One vector is turned by the same rotation once a tick. Each row is the vector after some number of ticks, and that number follows the row.
The counts run from 0 to 306.
.16, -.07, .07, -.09, .09, .23, -.10, -.31, .26, .02, .24, -.17, .05, .08, .20, .07, -.15, -.22, -.23, -.46, -.15, -.10, .02, -.02, -.27, -.12, -.44, .33, -.02, .08, .06, -.04, .15, -.05, -.22, -.15, .17, .02, -.06, .01, -.07, -.05, .02, .29, -.17, -.17, .09, -.60, -.18, .16, -.13 : 251
.19, -.04, .27, .20, .31, .32, -.30, -.30, -.04, -.11, -.07, .14, -.33, .21, .27, -.27, -.17, -.05, -.08, -.06, -.12, -.05, -.46, .15, -.30, .14, -.12, .13, .20, -.03, -.28, -.28, -.05, -.19, -.08, -.24, .08, -.08, -.02, .07, .19, -.10, .14, .03, .12, .02, .41, .06, -.11, .07, .07 : 169
-.04, .15, .05, -.03, .14, -.01, -.09, -.02, .26, -.34, .02, .17, -.02, .03, -.10, .09, .08, -.26, -.16, -.48, -.33, .19, -.08, -.03, -.08, -.22, -.16, .14, .03, .02, .27, .05, .01, -.18, -.08, -.26, -.10, -.19, -.14, -.10, -.04, .03, .35, .20, -.29, -.10, -.01, -.26, -.23, .49, .10 : 46
.19, .18, .13, -.10, .41, -.20, -.22, -.17, -.01, -.14, -.15, .05, -.32, .43, -.18, -.37, -.14, .01, .14, -.26, -.20, -.03, -.42, .04, -.18, .13, -.13, .05, .16, .00, -.02, -.12, -.06, -.14, .05, -.11, -.08, .18, -.02, -.18, .35, .00, .19, .12, -.06, -.08, .06, .07, -.29, .04, .02 : 213
.25, .01, .15, .06, .28, .02, -.32, -.08, .04, -.13, -.09, -.21, -.18, .20, .07, -.18, -.42, -.07, .13, -.44, -.10, .07, -.13, -.04, -.11, -.17, -.40, .25, .35, -.15, -.08, -.07, -.08, -.02, -.02, -.24, .16, .23, -.07, -.01, .50, -.25, .11, .07, .00, -.20, .03, -.13, -.08, .05, .07 : 66
.02, -.15, .10, .11, .08, .02, -.11, -.35, .11, .10, .10, -.15, -.06, .42, .08, .08, -.26, -.23, -.14, -.42, -.20, -.03, -.15, .36, -.11, -.18, -.16, .15, .08, .09, .06, -.20, -.24, .00, -.03, -.27, .04, .22, -.06, -.01, .22, .08, .02, .42, -.10, -.12, -.11, -.10, -.12, .28, -.12 : 80
.13, .25, -.20, -.25, .20, -.13, -.31, -.04, .27, -.34, -.16, -.16, -.17, .09, -.12, .00, -.07, -.14, -.01, -.25, -.21, .18, .00, -.08, -.17, -.14, -.46, -.10, .06, .03, .10, .01, -.11, -.06, -.08, -.16, -.07, .22, .08, .01, .17, -.11, .24, .27, -.31, -.12, -.15, -.34, -.29, .12, .11 : 62
.19, .02, .27, -.07, .28, -.08, -.11, -.10, .32, -.23, .07, .08, -.32, .10, -.10, -.27, .12, .10, -.06, -.23, -.12, .19, -.34, -.35, -.49, -.11, -.26, -.05, .00, .20, .10, -.11, -.22, -.10, -.12, -.40, -.05, .21, .07, -.08, .18, .03, -.02, .04, -.06, -.12, .02, -.08, -.25, -.10, -.09 : 112
.09, .06, .17, -.15, .21, -.08, .09, -.17, .22, .00, .15, .01, -.11, -.08, .02, -.13, -.45, -.29, -.12, -.34, -.29, .01, -.24, -.16, -.11, .09, -.20, .35, .08, -.15, .03, .22, .10, .03, -.18, -.27, .35, .01, -.16, -.27, .20, -.03, .29, -.03, -.22, -.22, .09, -.19, -.13, .21, .00 : 201
.10, .24, .13, -.25, .24, -.17, -.07, -.18, .19, -.05, -.06, .13, -.23, -.03, -.22, -.11, -.24, -.13, -.08, -.14, -.24, -.01, -.23, -.07, -.07, .22, -.24, .35, .16, -.11, -.13, .27, .20, -.23, -.17, .08, .19, -.12, -.14, -.18, .36, -.11, .29, -.11, -.17, -.13, .35, -.17, -.26, -.03, .02 : 203
.19, .01, -.10, .08, .10, .19, -.28, -.27, .13, -.30, -.08, .24, -.23, .40, .00, .06, .11, -.19, -.11, -.06, -.20, .13, -.04, .19, -.43, -.13, -.18, .09, .05, -.14, -.18, -.25, -.08, -.28, -.14, -.18, -.39, -.14, -.20, .23, .03, .05, .14, .19, .02, .10, .25, -.06, -.12, .26, -.02 : 179
.38, .12, .09, -.02, .09, .14, -.16, -.36, .23, .20, .07, .12, -.26, .14, .08, -.44, -.17, -.12, .01, -.28, -.01, -.27, -.22, .13, -.42, .04, -.29, .28, -.04, .12, .00, -.17, .01, -.10, -.19, -.07, .08, .00, -.34, .08, .09, .04, .05, -.01, .16, -.07, .19, -.32, -.23, -.05, -.28 : 255
.11, .04, .34, .12, -.03, -.05, .02, -.13, .05, -.10, -.15, .00, -.31, -.18, .03, -.05, -.28, -.15, -.25, -.27, -.32, .31, -.06, .03, .00, -.17, -.30, .14, .20, -.04, -.01, .00, -.24, .01, -.12, -.29, .50, .12, -.02, -.07, .46, -.24, .21, -.07, .00, -.29, .22, -.05, .06, .01, .06 : 287
-.02, .09, .12, .09, -.32, .12, -.07, -.25, .13, .19, .06, .04, -.04, .09, .07, .12, .03, -.35, -.33, -.41, -.35, -.02, -.12, .28, .12, -.12, -.23, .28, .03, .13, .07, -.15, -.16, -.14, -.21, .00, .07, -.13, -.10, .02, .09, .00, .08, .33, -.12, .01, .27, -.42, -.05, .35, -.03 : 90
.30, .18, .00, .01, .00, .03, -.07, -.19, .01, -.30, -.31, .01, -.49, .11, .18, -.29, .09, -.24, -.08, .06, -.36, .17, -.26, .19, -.19, .14, -.28, -.04, .06, -.07, -.11, -.23, -.24, .14, -.15, -.22, -.04, .15, .06, .15, .38, -.12, .14, -.01, .12, -.06, .29, -.01, -.10, -.06, -.10 : 8
.06, -.03, .02, .21, .08, .32, -.27, -.07, .23, -.13, -.02, .15, -.13, .09, .10, .12, .04, -.32, -.25, -.16, -.18, .11, -.15, -.09, -.13, -.16, -.17, .38, .20, -.04, -.03, -.20, -.23, -.25, -.14, -.17, .08, -.23, -.12, .24, .16, -.05, .07, .15, -.28, .18, .20, -.07, -.01, .44, .02 : 176
.14, .15, -.15, -.15, -.10, -.08, -.07, -.34, .08, -.25, -.27, .22, -.21, .02, -.08, -.09, -.19, -.26, -.14, -.19, -.31, .00, .11, .15, -.25, -.04, -.15, .41, .16, -.27, .12, -.08, .07, -.08, -.22, -.15, -.22, -.07, -.29, .13, .11, .00, .21, .09, -.21, -.07, .21, -.28, -.27, .00, -.09 : 194
.21, .09, .13, .03, -.21, -.07, -.10, -.37, .12, -.13, -.04, .19, -.24, .39, .04, -.15, .28, -.19, -.13, -.30, -.31, -.06, -.18, .28, -.22, .04, -.17, .01, -.13, .11, .07, -.17, -.15, .06, -.07, -.11, -.35, .05, -.24, -.03, .15, .07, .04, .22, .11, -.11, .28, -.27, -.20, .09, -.25 : 94
.41, .07, .25, .04, .16, -.01, -.17, -.10, .29, -.26, .01, .10, -.30, .19, .01, -.45, .09, .05, -.02, -.31, -.13, .01, -.25, -.37, -.37, -.14, -.27, .12, .03, .09, .11, -.12, -.18, .01, .00, -.34, .01, .15, -.13, -.09, .26, -.02, -.10, -.02, .00, -.07, .05, -.19, -.13, -.02, -.18 : 111
.09, .10, .12, -.03, .12, .09, -.12, -.01, .16, -.40, .10, .04, -.20, .16, -.08, .23, .10, -.12, -.24, -.12, -.32, .34, -.18, .12, -.08, .03, -.45, -.34, -.10, -.05, .00, .18, -.05, -.08, .00, .02, .05, -.05, -.02, -.10, .37, -.20, .16, .02, -.12, -.20, .25, -.11, -.03, .44, .16 : 1
.19, -.10, -.11, .15, .19, .28, -.09, -.27, .14, -.33, .07, .14, -.19, .43, .05, -.02, .06, -.29, -.12, -.19, -.16, .15, -.04, .18, -.46, -.26, -.20, .02, -.05, -.04, -.10, -.12, -.19, -.08, -.10, -.29, -.31, -.08, -.26, .17, -.01, .03, .08, .16, .05, .01, .12, -.07, -.10, .35, -.02 : 180
.25, .06, .15, .22, -.01, .06, -.35, -.14, .09, -.09, -.08, .05, -.04, .11, .13, .08, .15, -.20, -.09, -.30, -.23, .10, .02, .12, .08, -.30, -.34, .34, .21, -.01, -.10, -.10, -.15, -.15, -.17, .00, .01, -.18, -.08, .04, .38, -.28, .19, .23, .27, -.24, .45, -.41, -.08, .08, .09 : 237
.43, .03, -.02, .00, .19, .25, -.25, -.13, .18, -.08, .10, .01, -.19, .13, -.15, -.19, -.15, .04, -.12, -.23, .00, .14, -.03, -.01, -.44, -.24, -.60, -.07, -.06, .17, -.23, -.09, -.10, -.13, -.05, -.01, .16, -.01, -.33, .08, .04, .06, .08, .08, -.05, .10, .02, -.26, .00, .13, .05 : 120
.18, .20, .15, .01, .17, .04, .02, -.41, .01, -.22, -.18, -.04, -.44, .09, .14, -.32, .09, .01, -.09, -.16, -.34, .07, -.32, .28, -.15, .18, -.29, .03, -.04, -.07, -.05, -.07, .12, .00, .04, .07, .09, .08, -.11, -.14, .24, -.20, .12, .10, .19, -.20, .30, -.18, -.29, -.06, .02 : 153
.20, -.20, -.11, .13, .22, .32, -.03, -.25, .06, -.11, .10, -.27, -.13, .15, .34, -.18, -.17, -.39, -.17, -.18, -.34, .16, -.17, .07, -.25, -.18, -.31, .21, -.05, .11, -.21, -.23, -.07, .00, -.07, -.15, .21, .08, .06, .05, -.05, -.17, .02, .34, -.09, -.21, .01, -.25, -.10, .22, -.01 : 20
.24, .16, .06, .14, -.05, .13, -.14, -.12, -.01, -.40, -.21, -.10, -.23, -.05, .29, -.15, .01, -.24, -.09, -.17, -.43, .22, -.12, .22, .05, -.07, -.29, .13, .26, -.07, .14, -.24, -.16, .01, -.06, -.08, .22, -.04, -.07, -.01, .37, -.38, .25, .05, .01, -.22, .28, -.24, -.05, .12, -.01 : 6
-.21, -.13, .23, .06, .07, .03, -.08, -.25, .26, -.15, .04, .13, -.09, .06, -.31, .39, -.23, -.05, -.30, -.29, -.21, .30, .01, .16, -.20, -.27, -.33, .10, .11, -.11, .01, .11, -.07, -.32, .00, -.08, .17, .11, -.06, .09, .23, -.02, .20, .23, -.39, -.13, .17, -.04, -.07, .26, .13 : 132
.29, .07, .07, -.04, -.30, -.07, -.27, -.15, .09, -.34, -.24, .24, -.22, .25, -.09, .04, -.16, .04, -.24, -.32, -.21, .16, .11, .30, -.14, -.11, -.38, -.10, .16, -.18, -.12, -.19, .03, -.10, -.09, -.07, -.07, .06, -.32, .02, .33, .08, .17, .03, -.20, .06, .29, -.16, -.04, .21, .00 : 280
-.05, -.04, .08, -.04, .43, .02, .01, -.23, .26, .01, .16, .15, -.31, .20, -.26, -.05, .17, -.30, -.25, .10, -.30, .09, -.38, -.19, -.37, .03, -.04, .30, -.02, .17, -.17, -.10, -.25, -.32, -.07, -.12, -.03, -.02, .16, .11, .12, .00, -.03, .31, -.11, -.03, .07, .08, -.27, .15, -.04 : 27
.02, .11, .30, .06, .11, .14, .03, -.31, -.02, .10, .02, .35, -.12, .02, .09, -.18, -.18, -.34, -.20, -.27, -.27, -.07, -.30, .21, -.23, .03, .04, .30, .08, .04, .03, -.08, -.10, -.11, -.20, -.38, .09, -.26, -.19, -.02, -.13, .16, .37, .03, -.05, -.05, .20, .00, -.09, .25, .01 : 39
-.09, .04, .26, -.19, .16, -.02, -.08, -.28, .33, .12, .16, .15, -.26, .04, -.08, -.09, -.14, -.06, -.16, -.23, -.10, -.18, -.41, -.04, -.42, .13, -.18, .20, -.01, .27, .20, -.11, -.12, -.24, -.17, -.32, .07, .14, .01, .07, -.04, .28, .12, .07, -.26, -.06, .02, -.10, -.25, -.03, -.21 : 259
-.01, .08, .18, .21, .03, .06, -.24, -.05, -.07, -.06, -.09, -.03, -.10, .20, .14, -.05, -.14, -.25, -.03, -.46, -.30, .13, -.20, .23, .08, -.24, -.13, .09, .15, .20, .13, -.35, -.54, -.02, -.06, -.37, .09, .03, -.03, .06, .24, -.02, .24, .35, -.14, -.06, -.02, -.06, -.04, .37, .06 : 226
.19, .13, .22, -.08, .38, .04, .01, -.17, .31, .08, .27, .07, -.21, .08, -.14, -.31, .10, -.06, .03, -.23, -.09, -.02, -.38, -.07, -.41, -.09, -.25, .18, -.09, .31, .25, -.06, -.24, -.18, -.10, -.15, .09, .16, -.11, .00, .16, .05, -.03, .06, .05, -.11, -.05, -.20, -.25, -.07, -.28 : 257
.11, .00, .17, .02, -.07, -.04, .04, -.30, .17, -.13, .11, .21, -.14, .39, .08, -.13, .26, -.26, -.18, -.44, -.33, -.02, -.20, .13, -.19, -.07, -.18, -.08, -.20, .14, .15, -.19, -.20, .14, -.06, -.27, -.19, .09, -.13, -.14, .15, .07, -.05, .23, .11, -.16, .22, -.25, -.11, .22, -.22 : 95
